Where one turn sends some rows of the set: a few examples, then the rows asked:
K: [-24  17   2  -2  -9  -4   1   0 -21  -3  15   2  -6  -7  -1   5  12  -4
  13   5  -6 -30   7  -8  -2   2   3  -1 -16   5  10  -5   2  -7  -6   1
 -12 -15   6  20  12  -4 -10  10  -2   4]
V: [ 20  12  10  12   5  -8  14   2   3  17  12  13  -6  -2  -7   1  -3   4
   9  13 -18  26  23   7  13   5  -6  12  23 -13  -9   7   3   1  -7   2
 -11  -1  14   6  15   1   9 -10   1  -8]
Y: [ -7   0  -6  16  12 -10 -12  -5  15  12  -1 -11  -1  -4   8 -15  15   4
  13 -14   2   6  -4  -3  -5 -12  -3  -3   8  -1  -9  11   5   4  11  -8
  -2  25  -3 -13   6  26 -33   6   6  -4]
Z: [  8  18  -3   8   5   4  26   2   4  16   6  21 -11 -10   3  -5 -16   6
   0  14 -13  22  11  11  10   8  -5  11  13 -18   5   7  -2   8  -8  -6
 -11  -7  19   4  10  -7   6  -7  -4  -6]
B: [ 18   3   0  14 -15   4  -3 -10  -1  16   6   5  23   8  10  -7  -5 -14
   4  -1  22  -1 -23  10  15  12   4  -3  -2  -5   1  -7   0  -7  -5   4
   6  17 -13  -6 -12  -4   3 -18 -10   7]
P: [ 12 -10  10  12 -12  12   4 -14  -5  12   5   0  24   8   2  -5  -1 -13
  -7  -6  11  -3 -18   7  13   9  10 -12   1  -5   3  -8   3  -8  -1  11
   8  16 -10  -1 -18  -6  11 -25  -8   0]
G: [ 15  12   7  -1   3  -6  22  -2  -1  14  11   9 -13  -3   2  -4   2  17
   4   3 -13  20  22   0  19   4   7  12  22 -21  -2  -1   1   3  -2  -1
 -11   1  17  10  15   1   7 -19  -1 -11]
F: [  5   2  -9  10 -14  17   1  -5   0  13   4  12  14  11  14  -8  -6  -5
  -6  -2   9  -4 -30  19  11  16   1  -8  -4  -7   5  -5  -4  -2  -7   6
   9   9  -4  -3 -17 -10  -2 -18 -12   5]
C: [ -4   2  -4  -3   1  -5 -27  11   0 -20  -7  -1  -5   4 -14   4 -17  -7
  -5  20   5   1  -1  21 -13  -3   0  11  -9  10 -11  -3 -17   9  -8  -5
   3 -10  -8  -6   0   8   8   9  14 -13]
X: [ 12   2   5  -5  -1 -16 -28   6  -4 -15  -3   1   2   5 -16   7 -13  -5
   3  18  13   8  11  11 -10  -3   0  14  -3  13 -17  -9 -12   3  -7  -4
   6   3 -14  -9  10   6  12   8  16  -9]
R: [-22   7  13   8  -9  -1  -6  -6 -13   0  17   5  -8  -8   6   4   7   2
   5   2 -11 -23   2  -7   5  14   5  -2 -21  13  12  -4   1  -8  -1  14
 -15 -12   9  20   2 -11 -12   7  -2   5]
T: [  6 -13  14  -3   2 -15 -22   3  -7 -23  -7  -6  -2   2 -18   6 -10  -3
  -5  11   7   7  12   7  -1  -8  11  19  -5  13 -14  -3 -15   4  -6   5
   1  -3  -7  -2   4   8  14  -3  18 -13]
A: [-14  -7  -6   5  13  -5  -3  -5  11   8   0 -17   2   1   0  -9  24   6
   6 -19  -3   0   1  -1 -10 -17   6 -10  15  -4 -10   7  12   3   9  -8
   7  18  -3  -5   5  25 -25  -4   2 -14]
U: [ 20  18   9   8   6  -5  15  -2   4  20  12  21 -10  -5   3  -5 -10  10
   5   8  -8  26  22   3  14   7  -7  11  19 -16   1  -3   3   3  -1  -8
 -11   8  15  -2  14   0   6  -3  -2  -8]
M: [  8  -3  11   5  -2  -5 -24  11  -6 -20  -4   1   6  13 -24   7  -6 -13
   8  15  11   5   6  12  -1  -5   2  12  -1   9 -13  -7 -16   4 -10   1
   9  -5 -11  -1  10  12  16   1  17  -6]
L: [ 16  -2   8  20 -14   6  -8  -6   7  18   8   1  17  16   8  -1   8 -11
   4  -3   9  -2 -27  11  13  14   2 -14   1  -5  -2  -5  -3  -9   4  10
  10  15 -11  -1 -12   0   1 -28  -6   7]
E: [ -8  -6  -5  16  17  -2  -1  -1  13  13   2  -6  -4   3   0  -8  23   7
  12 -21  -3  12   0   1  -4 -10  -1  -7  17   3 -16  13   1  -1   6  -3
   4  19   4  -8  14  22 -30  -2   8   0]
D: [-28  -4  13   7  -1   7  -1 -10 -17   1  18  10  -4  -9   0   4   5   2
  -2  -3 -11 -20   9  -4  -4   3  -1 -10 -18  18   6  -2  10 -11  -7  11
  -6  -4   8  13   6 -12 -13  18  -3   4]
W: [-24  10   4   1  -7   1   9  -9 -16   6  22   8   0  -9  -2   8  10  -5
   4   6 -15 -25  12  -4  -9   1  -2 -11 -13   5   6  -2  18  -8 -10   4
  -8  -5   4  18   8 -12  -8  14 -10   3]
J: [-17  -4 -18   8  14  -7  -2  -1  16   7  -3  -5  -5  -6   8 -12  10   9
   3  -7  -8   7 -11   9 -15 -13  -5  -4   4   3 -12  20   3   9   0  -5
   0  13   1  -8   6  15 -34   2   6  -6]

Y goes to B
T goes to G
D goes to R
Now find these:
E goes to L
J goes to F

